Each row of M is roughly a mix of the hidden directions of one of 3 groups; one row fits no group.
M:
3	-14	-15	6	14	-14	1	19	35	35	12	17
-24	6	-22	16	22	-16	29	13	-3	-31	9	-4
19	0	3	1	-15	-40	-3	-9	20	7	-37	2
-34	-3	-12	-18	20	-2	29	3	-13	-17	24	-12
0	-13	20	-27	5	29	4	-17	-20	2	33	-14
-31	-1	15	27	6	-21	0	-38	10	-12	-7	-1
3	-26	4	-6	14	36	16	-12	-31	8	19	-10
-11	3	-19	40	24	17	-10	-5	-22	6	2	22
25	-19	-20	-19	-37	12	10	-10	3	19	16	-2
29	2	14	-24	-22	-27	-13	23	20	-12	-2	-1
20	-5	9	-26	-52	0	2	-2	7	-2	-2	-11
22	-3	-15	19	1	-37	2	-12	15	5	-20	29
-31	-19	-20	33	4	9	-2	-13	-16	5	2	28
8	-36	-2	-8	32	22	8	-28	-16	0	-2	-11
-34	10	-3	19	18	18	0	33	7	11	17	18
-17	-13	-19	-11	17	28	36	-1	-28	-2	8	-4
-27	27	33	-1	-5	6	-30	20	-5	9	-8	-4
39	0	21	4	-10	9	-13	-34	-6	24	-4	-3
18	-9	-11	15	-28	-3	28	-26	26	17	12	6
-7	-20	31	-18	23	30	-10	-15	-8	18	-5	-11
23	19	-33	19	-9	-17	-16	-14	-2	-27	-3	15
18	14	-6	-7	-45	9	-20	5	13	19	-11	17
-15	-11	-9	41	0	-18	-18	-10	15	10	1	31
-22	-3	26	-25	-4	-15	16	-20	20	-4	-6	-31
5	24	13	-24	28	18	8	4	-1	10	-4	-38
-15	-21	-9	-26	3	18	11	-1	-32	-21	15	-23
23	8	12	13	-27	-27	-33	5	11	-15	-6	16
-11	12	-31	-7	-3	-22	-24	-2	-9	-31	20	18
-21	19	-12	-3	-9	-35	-10	24	25	-18	-14	6
-18	22	25	-1	-1	13	-26	-18	0	14	-18	-32
-7	17	7	10	2	22	15	-33	-31	-21	-7	-19
27	7	-30	5	-13	-33	11	-10	16	-9	2	25
-15	-25	28	0	36	12	17	-4	-2	4	11	-25
-31	4	-17	-12	24	-1	5	-2	-34	-27	10	-10
-16	33	-13	17	1	29	-12	14	-7	7	-23	24
-16	-9	22	-28	33	-10	24	-16	13	5	17	4
8	8	-28	28	1	27	-21	-8	-33	-6	9	6
4	12	8	3	0	50	7	2	-13	-12	19	-26
27	23	20	-31	-6	0	-3	12	-7	-20	-7	-28
-39	6	-13	20	6	2	-14	37	-2	12	-11	9
17	-39	-1	-3	10	12	34	-13	14	13	14	-14
-16	-24	-17	-11	26	-4	15	23	19	27	13	13
-17	19	10	16	53	-4	-12	0	2	3	-6	-10
-14	6	24	7	-10	-22	2	-33	33	7	-7	-20
-33	-4	-33	-4	1	-3	-6	23	-22	-28	-2	-6
9	-11	37	-19	7	8	2	-14	30	30	-3	9
-21	9	-26	-14	2	-16	-18	4	-8	-30	29	17
-16	8	-13	-5	29	-31	30	-5	9	-23	12	13
0	23	14	12	-6	-24	-3	15	42	11	-18	12
7	-3	29	10	-9	-26	19	15	27	16	24	-14
16	-13	-40	-21	-26	18	-1	-17	-18	1	5	4
-5	30	17	15	8	15	-27	-15	-27	-14	-17	-17
-41	24	18	-16	-4	-5	13	24	15	1	15	-1
17	-27	8	-6	-12	13	29	-3	31	25	13	-7
18	5	0	40	-10	13	-27	12	-2	-1	-32	0
17	-5	-10	13	10	22	-15	-25	-28	9	29	20
6	27	17	26	-9	5	-4	18	31	17	-25	-5
-13	-9	5	-25	-17	0	4	5	-25	8	36	-30
26	17	2	-18	-18	-27	-1	-19	22	-29	-3	-7
33	-24	7	-6	6	-23	21	-31	8	11	-5	14
3	-11	-21	-10	-4	-25	28	5	6	-35	-23	-13
43	-3	-4	-13	-34	-14	11	11	6	-18	8	11
20	8	11	-7	-11	-15	29	0	31	-19	-24	-20
-10	-9	-26	9	16	27	-14	24	-19	25	5	20
35	-11	-14	-12	-32	-4	0	24	15	12	11	17
25	-7	-10	-39	-12	17	19	27	-5	7	10	-8
29	-36	-11	12	6	7	31	-12	18	7	5	-8
30	10	20	-12	-7	-28	6	-22	34	0	3	10
12	5	13	-34	-19	7	6	4	23	26	-1	-31
-20	24	-31	13	3	-5	-9	22	5	-30	14	16
0	3	42	3	-2	20	-17	6	24	26	-19	3
14	-23	6	-14	-28	33	-10	-4	-8	27	5	-19
1	16	-37	19	9	-18	-3	-1	-15	-33	-13	16
37	-12	-18	-5	-33	-1	23	6	11	3	15	16
-36	34	-15	-23	-3	-11	4	10	0	-16	3	21
9	4	-26	5	-28	-19	-8	7	-33	-13	22	-17
9	15	-8	-6	41	17	-4	24	5	31	5	-11
18	8	2	-6	17	-17	-33	42	1	-9	-2	14
-21	1	9	-3	-13	45	-20	16	-15	11	-13	-16
24	4	27	-2	-30	-9	-16	2	24	30	2	6
-7	-9	-32	-29	11	12	0	-24	-32	-14	3	5
20	25	5	-5	-10	-25	11	-4	39	-26	-1	1
16	-21	-3	38	13	-13	30	9	16	-8	5	-17
-19	15	12	-16	41	13	11	-3	-5	5	-5	-33
18	3	5	-20	3	-30	19	-17	29	-21	18	15
-34	3	-19	16	13	27	-8	26	-19	0	17	7
39	-2	6	18	7	-4	3	-30	9	20	7	27
-14	-24	-10	14	11	34	10	11	-34	13	-9	-13
0	-2	-5	-25	30	-25	20	-28	10	-8	10	23
-10	2	15	11	-40	-3	-28	-23	17	18	-11	-6
21	35	15	9	-6	32	-10	-10	10	-8	26	-6
23	30	3	-8	24	23	6	6	-27	-13	-2	-23
-14	-33	-13	-3	16	-10	40	16	-2	-2	-20	-3
-1	24	-2	5	-11	-32	-37	-2	17	6	1	26
-17	30	-4	21	-14	9	-18	31	8	-2	-24	-14
-26	7	2	-1	45	10	-1	3	9	29	-2	-17
16	-30	10	-10	5	24	7	-26	-32	16	6	-12
-13	17	27	19	2	-23	-38	-13	13	-4	-16	-5
12	-28	3	-37	6	10	6	-32	-10	16	17	-5
-11	-11	42	-17	20	22	-4	-8	15	24	-6	-3
28	13	10	-19	8	-17	-25	39	3	-14	-3	1
-28	2	22	23	0	-28	-21	-24	13	-14	-13	2
-25	-4	10	8	24	29	-16	6	-30	-10	-13	-21

Here is one row of each group, with its name. Which group are the others in?
-10	-2	-8	42	17	18	12	20	11	-16	-25	-5 -> G
42	7	-10	-12	-18	14	30	1	-15	-17	10	-3 -> B
-27	13	10	-12	-21	-14	-28	21	4	5	-25	-21 -> F

-7	0	7	-13	-6	3	11	-7	-37	-47	-6	-5 -> B
5	-10	4	-25	-13	-48	-2	-10	15	-2	-24	-1 -> F
-3	15	5	-16	-43	21	-26	12	-2	20	-4	2 -> G
-22	-9	2	-7	-30	25	6	-27	3	29	-4	-19 -> B
-31	-12	-2	-23	-1	20	-16	7	-35	-4	16	-18 -> F
20	2	-28	-24	-34	6	2	-14	14	11	-2	26 -> G
-16	14	44	3	32	-12	-20	0	1	1	-10	1 -> G
4	32	13	19	8	12	-39	-4	-19	-4	-16	-10 -> B
15	-7	24	14	1	-21	24	6	41	14	10	1 -> G
